The same turns and mirrors carry the whole set onto itself, and each row onto the other rows of its family. Which rows share a family with each named row? Give them in list order.
These 16 rows form 4 families of 4 rows each.
q373: [-10   5  -4   0   8 -11 -12  13  -1  -4  -4]
q267: [ -4   5  -1  17  20 -10   3   7   2   6   1]
q532: [-11   5  -6  15  15  -4   1   3   0  13   4]
q669: [ 17 -11  -6  -9  22  -1  11  12   2  -2  -2]
q238: [ -1  -9 -17  -1   7 -14 -15   5  -1  -7 -12]
q876: [  5 -12  -4  -9  13  14  10   7   1  -4   8]
q830: [ -2   2 -12  20  12  -2   2   0   1   5   5]
q356: [ 12  -3 -10 -11  19   7  12   8   6   4  -4]
q109: [ -8 -26  -2  -3  22   0   8  -6  -4   0   1]
q903: [ -6 -24  -3  -8   9   4  13   4   6  -4  -8]
q454: [ -9 -28  -5  -5  11   3   3  -5  -4   7   0]
q676: [  0 -10  -6   1  13 -17 -18  10  -7  -2  -4]
q127: [  1  -7  -9  -4   6 -14 -17  13  -4   4 -10]
q805: [ 12   1 -15 -12  14   2  10   5  -2  -3   1]
q682: [-7 -2  0 17  1 -9 -4 13 -1  6  3]
q504: [ -7 -24  -8   0   5  -5  11  -9  -6   3  -2]

Which other rows belong to the same family as q903? q373, q876, q682
Which other rows belong to the same family as q109? q267, q669, q676
Which other rows belong to the same family as q805? q238, q830, q504

The same turns and mirrors carry the whole set onto itself, and each row onto the other rows of its family. Which rows share a family with each named row? Give them in list order.
These 28 rows form 7 families of 4 rows each.
q61: [-17  -9 -14  -9  10  22   5 -19   5  14   8  22   9   7]
q40: [-17  -8 -13  -9  11  23   5 -13   4  10   8  25  10   9]
q699: [ -5 -11   6   5  29  -8   7 -18 -11   4  -7  13  13  -6]
q41: [-17  -5  -7 -10   9  25   3 -18   6  10   8  19  11   9]
q923: [ -7  -8 -15  12   6   5   8 -14 -22   0   9  25   9  -1]
q772: [ -3 -14   7   6  24  -9   6 -15 -16   9  -5  11   5   3]
q729: [ -1 -14   9   7  24  -9   2 -16  -9   8  -5   9   7  -1]
q230: [ -7  -6 -13   7   6   5  14 -20 -22   6  12  22  18  -6]
q810: [ -6  -6 -13  10   6   6  13 -15 -19   7  12  25  15  -8]
q415: [  4 -11  10   6  21 -10   4 -17 -11   6  -8   7   6   1]
q761: [ -1  -4  17   1  19  10  -1 -27  13   1  -5  29  15   3]
q794: [  4  -1  14   2   9  13  -5 -28   9   5  -6  26   9   9]
q930: [ -2  -5 -14   5  10  10  11 -20 -23   6  13  24  20  -3]
q2: [-16  -8  -6 -11  14  27   4 -19   4   7   9  18   9  12]
q146: [ -7  -5 -11  14  10   3  14 -17 -22   1   9  23  15  -4]
q424: [ -1 -13   7   5  25  -8   5 -18 -14   6   1   6   9   4]
q817: [-17 -10  -9  -3  12  27  10 -14   2  10   6  16   9   9]
q483: [ -4  -8   7  -2  23 -12   0 -18  -9   6  -4  11   8   4]
q380: [  4 -11   8   4  25  -6  -1 -20 -10   9  -7   8  10   7]
q508: [  2  -5  15   0  19  14  -4 -28   9  -6  -4  26  14   0]
q42: [ -9   2 -15  10   5   3   8 -18 -18   3  14  23  18  -3]
q771: [  5  -4  17   1  13  11   6 -26   7  -1  -6  32  10   1]
q745: [-14  -4  -9 -12  13  26   9 -20   4  12   6  20  17   2]
q360: [  3   1  13   2  15  10  -1 -29  13   1  -5  30  13   3]
q7: [-16 -12 -13 -11  12  27   2 -16  -2   8   9  22   9   6]
q108: [  2   0  13   0  16  18  -1 -28  11  -1   1  29  13   4]
q920: [  2  -1  13  -5  12  13   0 -27  11  -1   0  29  15   3]
q398: [ -3  -5  -9   9  10   3   9 -18 -23   0  16  21  15  -3]

Which other rows belong to the same family as q483? q817, q42, q771
Which other rows belong to the same family as q772? q41, q146, q920
Which other rows belong to the same family as q745? q699, q923, q794
Which other rows belong to the same family as q930? q380, q508, q7

The same turns and mirrors carry the whole set onto itself, and each row onto the other rows of its family. Which rows share a family with each named row? Give them in list order.
These 27 rows form 9 families of 3 rows each.
q20: [ -3  -5 -15   2   3  -1  -8   9]
q331: [ -1  -3 -17   0   6   0  -7   5]
q922: [11 16 13  3  2 -5  1 12]
q759: [  1  -6 -15   1   5  -1  -8  10]
q945: [  4  -8 -10   4   0   0  -9   5]
q33: [ 8 13 12  5  2 -6  4 10]
q285: [10 13 14  7  0 -3  1 10]
q962: [11 15 12 11  3 -3 -1  9]
q268: [ -4  13   6 -17  13   7 -13  21]
q935: [ 9 15 13 10  2  0  2 11]
q983: [ -2  -4 -13   5   6  -2  -5   4]
q304: [ -4  11   1 -18  10   5 -16  21]
q661: [ -2  -5 -14   3   7   5  -8   5]
q31: [ -6  13   7 -13  12   4 -18  22]
q548: [ 8 14 14  6  2  0  4 11]
q757: [ -4  18   3 -18  11   1 -13  20]
q623: [ 6 12 14 11  6 -1  1  9]
q426: [ -3  15   5 -14   9   5 -17  25]
q467: [ 8 18 14  8  4 -4  1 11]
q925: [ -5  14   5 -17  11   3 -15  18]
q51: [ -6  17  -2 -16   8   3 -14  21]
q670: [ 6 14 15  9  9 -2  3 15]
q370: [ -9  12   5 -14  10   3 -18  21]
q822: [  3  -3 -16   3   6   0  -9   7]
q924: [  0  -6 -13   6   3   1  -6   7]
q15: [  2  -7 -13   0   0   3 -12  11]
q303: [ -6   9   3 -14   9   9 -17  23]

Which other rows belong to the same family as q370? q548, q822
Which other rows belong to the same family as q467? q304, q924
Which other rows belong to the same family as q922? q983, q303
Which other rows belong to the same family as q33? q661, q426
Which other rows belong to the same family as q962? q20, q268

The same turns and mirrors carry the whole set onto itself, and each row onto the other rows of its family. Which rows share a family with each named row? Give them in list order.
These 32 rows form 4 families of 8 rows each.
q428: [ -3   5  14   4  11 -14  -5  -8 -11   0  -1  -5   7  -3   6   5   8]
q835: [ 10 -12  -4  -5   1  -2   4 -20  13  -2   3  -9   5  -3  -1   2   5]
q448: [-12  -6  -1  -6   1  -2  15  -5  -2  -7   1 -12  -6  -6   6 -16  13]
q225: [-14 -10  -5   0  -1   4  13   0  -5 -16  -5  -8   9  -5   2 -12   3]
q503: [ -2  -1 -13   2 -15  12   2   9   9   0   5  -3 -15   9  -8  -5   9]
q131: [-12  -9   0   0   2   7  15  -8  -5 -12   4 -11   2  -4   7 -10  13]
q113: [-13 -12  -2  -5   0  -1  10  -2  -2 -13   7  -8   3   1   5 -11  18]
q195: [ -5  -4 -10  -3  -8  13  13   4  14   5   1 -10 -13   7  -6  -2  -6]
q601: [ 13 -15  -1  -8   3  -3   1  -9   7   8  14 -10   4   2  -5   6   4]
q432: [-14  13   0  12  -2   4   4  18  -7   4  -6   5  -2   2  -4  -6  -1]
q71: [-15 -12  -4   6   0 -11   1   5   3  -2  -7 -14  -5   5  -9  12   1]
q837: [ 10  13   4   6  -1  -2  -9   2  -2  12   4   1  -8   8 -10   6 -13]
q969: [  8   7   0  10  -1   0 -11   4   3   7   5   6   4  12 -12  11  -9]
q136: [ 12  13   3  -2  -1  10   3  -6  -2   3  11   9   4  -2   5 -17   3]
q575: [10 13  2  8 -1 -1 -5 -2 12 18  2  3 -4  2 -7  8  0]
q747: [  8 -16  -5   3  -3  -5   7  -8  11   7  19  -8   2  -2   1   5   2]
q349: [-16  -2  -4   9  -2 -15   1  -1   8  -5  -5  -7  -1  -2  -5  16  -5]
q4: [-15  -9   2   4  -1  -8  -7   2   7  -8  -2 -12  -7   8 -11  11  -2]
q965: [  9  10  -1   4  -2  -7 -10   7   6  13   0   6  -3   7 -11   6  -9]
q275: [ -2   2  12   1  14 -13   1 -10  -9   1   1  -3  14  -4   3   0  -5]
q227: [ -2   0   9   6   5 -13  -7 -12 -12   4  -2  -2  13  -7   6   3   1]
q369: [ 11   4   1  -2   1  18   7  -1  -1   7   2   3   4  -1   0 -20   8]
q781: [-16  13   3  11   3   2  -4  11  -8  -4  -7  -1  -3   3  -3 -15   0]
q49: [-20 -15   0   1   3  -6  -5   7   4   1  -4  -7  -4   4  -3  11   0]
q721: [ -2   0 -10  -1  -5  13  11  11  13  -3   7  -3 -13  10 -10  -7   4]
q538: [-12  17   4   1   2   4  -4   8 -11  -7 -13   1  -4   6  -5 -10   3]
q689: [  1   5   6  10   7 -10  -5  -6  -7  -2  -3   6  17  -9   2  -2  10]
q53: [  0  -5 -13  -3 -12  10   6   8   7  -2  12  -2 -11  11 -11 -10  -3]
q660: [ 12  10   0  -3   0   5   8  -2 -11   7  14   5   2   0   7 -16   6]
q688: [-16  15   1   8  -4   0   0   8 -10 -10  -3   4  -9   7   0 -11   1]
q631: [ 18  16   0   3  -4   5   8  -8  -4  -1  10   2   2   1  -2 -16   4]
q419: [ 13 -13  -4  -7  -4  -2   8 -12   9   5  12  -4   2   0  -1  10   5]

Which other rows belong to the same family as q721? q131, q71, q136, q965, q227, q781, q419
Which other rows belong to the same family as q660? q428, q113, q601, q837, q4, q53, q688
Which other rows belong to the same family as q225? q835, q195, q432, q575, q349, q369, q689

The same turns and mirrors carry the whole set onto itself, and each row onto the other rows of its family. Which rows share a family with each named row? Give them in list order.
These 32 rows form 4 families of 8 rows each.
q291: [ -3  16 -11 -11  -7   3   5 -23   0  -3  16  10 -21  -2]
q791: [ -1  -8  -4 -11 -18  -1  13 -10 -18   6  -5  17 -15  -1]
q437: [  0  16 -10 -10  -9   5   7 -25  -6   1   1   7 -19   5]
q994: [  2   3  -9  -1 -12  -7   1   6  11  -3   8   8 -18  -9]
q522: [ -1  -9   2  -7 -16   7  13 -12 -13   1  -2  21 -22  -8]
q35: [ -6  34  -4  -3 -13  -5  15 -11  14   4   9  26  -9   1]
q897: [ -7  12   0  -4 -24  -3   3  -6   3  26  -7  16 -13   7]
q294: [  6  13  -4  -6  -7 -10  16  -9  -6 -18   7  26 -14 -10]
q363: [ -2   8   0   6 -25 -11   8   7   0   7  -7  33  -4  -3]
q233: [ -1  18  -4 -16 -14   6  -3 -23   0  -6  10  10 -19  -1]
q833: [ -2  26   3 -20 -22   4  18  -9 -11   7  -2  34  -7   2]
q497: [  0  -6  -9 -15 -16   3  11 -12 -19  -1  -4  20 -16  -6]
q83: [  1   7  -6  -4 -14   2  -7 -11   6  25  -2  24 -13   1]
q308: [ -9  18  -7  -9 -16  -5  17  -1  -9 -20   8  24 -16  -9]
q462: [ -4  19  -3  -9  -9  -4  15  -2  -5 -15   8  28  -6 -15]
q13: [ -9  30  -2   0 -14  -4  -1   0  14   6  11  28 -12   0]
q898: [ -6  11  -2  -2 -16   2   2 -13   6  22   1  18 -17  12]
q384: [ -6  32 -11  -8 -13 -11   2  -3   7   4   6  24  -5   2]
q646: [ -4   5  -6  -4 -21   3  -4 -10   2  20  -2  17 -20  10]
q743: [ -3  18   2 -24 -13   1  20 -11 -15   8  -5  29  -7   3]
q82: [  1   8  -7  13 -19 -12  -1  -7  10  -1   7  11 -21  -3]
q783: [ -1  10   7   0 -23 -14  13   7   1   5   1  35  -7  -9]
q580: [ -1  33  -1   2 -10  -6   3  -5  11  -3  10  25  -8   0]
q178: [  0  20  -5 -15  -5   6  10 -21  -6  -1  11   8 -20   1]
q207: [  1   0  -8   8 -11  -9   1  -6   6  -1   4   8 -16  -5]
q396: [ -1  -2  -8   6 -12 -12  -4  -1   6  -7   5  17 -17  -9]
q222: [  3  14  -4 -10 -13 -10  19  -1 -11 -17   5  22  -8 -15]
q947: [ -7  25  -4 -20 -19  11  14 -11 -10  10   2  30 -10   1]
q896: [ -6   5  -9   1 -13  -7  15   9  -4  10  -5  37  -9  -4]
q778: [ -4   9  -1  -4 -22  -5   6  11  -5   9 -10  36  -7  -5]
q279: [  4  -6  -1  -8 -20  -5   6  -8 -17   2  -7  16 -16  -4]
q292: [-10  23  -3 -13 -19   4  10 -18 -16   9  -2  38 -11   3]

Which other rows belong to the same family as q783? q437, q35, q897, q294, q743, q82, q279
Which other rows belong to the same family as q384? q994, q522, q233, q83, q308, q896, q292
Which other rows belong to the same family as q178? q791, q363, q833, q898, q580, q207, q222

The same turns and mirrors carry the whole set onto itself, and each row onto the other rows of its family. Which rows share a family with each named row? Give them in list order.
These 16 rows form 4 families of 4 rows each.
q239: [  6 -37   5  -8  -4 -20 -26  -3   3  -8  -6  -1]
q848: [ 14 -26  23   5  -9  -6   8   1  -7 -21  -2 -11]
q868: [ 13 -29   4  14  -1 -10   5 -12   3 -12   8  -9]
q632: [ 15 -34   0  -5   0 -24  -4  -5   3  -2   7  -4]
q894: [  7 -41   2   6  -7  -7 -29  -4  -6   3   0  -8]
q849: [ 17 -34  -3   8   1  -5   3 -12  -4  -3   5 -17]
q807: [ 21 -36  22  -1 -10  -6   4   8 -17  -2   2 -13]
q557: [ 16 -39   1   7  -4 -12  -2  -3  -6   7  12 -12]
q927: [ 12 -39  23  -3 -14  -1 -22   8 -16  -6  -9 -11]
q272: [ 21 -30  16   0  -7   1   8  -1 -13 -12  -4 -20]
q80: [  1 -34   2  11  -4  -5 -22 -11   5 -12  -3  -4]
q465: [  6 -36  -5   5  -3   2 -26 -11  -3  -6  -7 -12]
q768: [  5 -30  22   3 -11  -2 -18   2  -4 -23 -13  -7]
q408: [ 11 -32  17  -3 -10   5 -19   2 -13 -16 -17 -16]
q149: [ 20 -31  17 -11  -6 -22   6   4  -4 -10   1  -7]
q295: [ 12 -31  22 -15 -10 -16 -16   8  -4 -14  -9  -5]

Which other rows belong to the same family as q632? q239, q149, q295
Which other rows belong to the same family as q768? q848, q868, q80

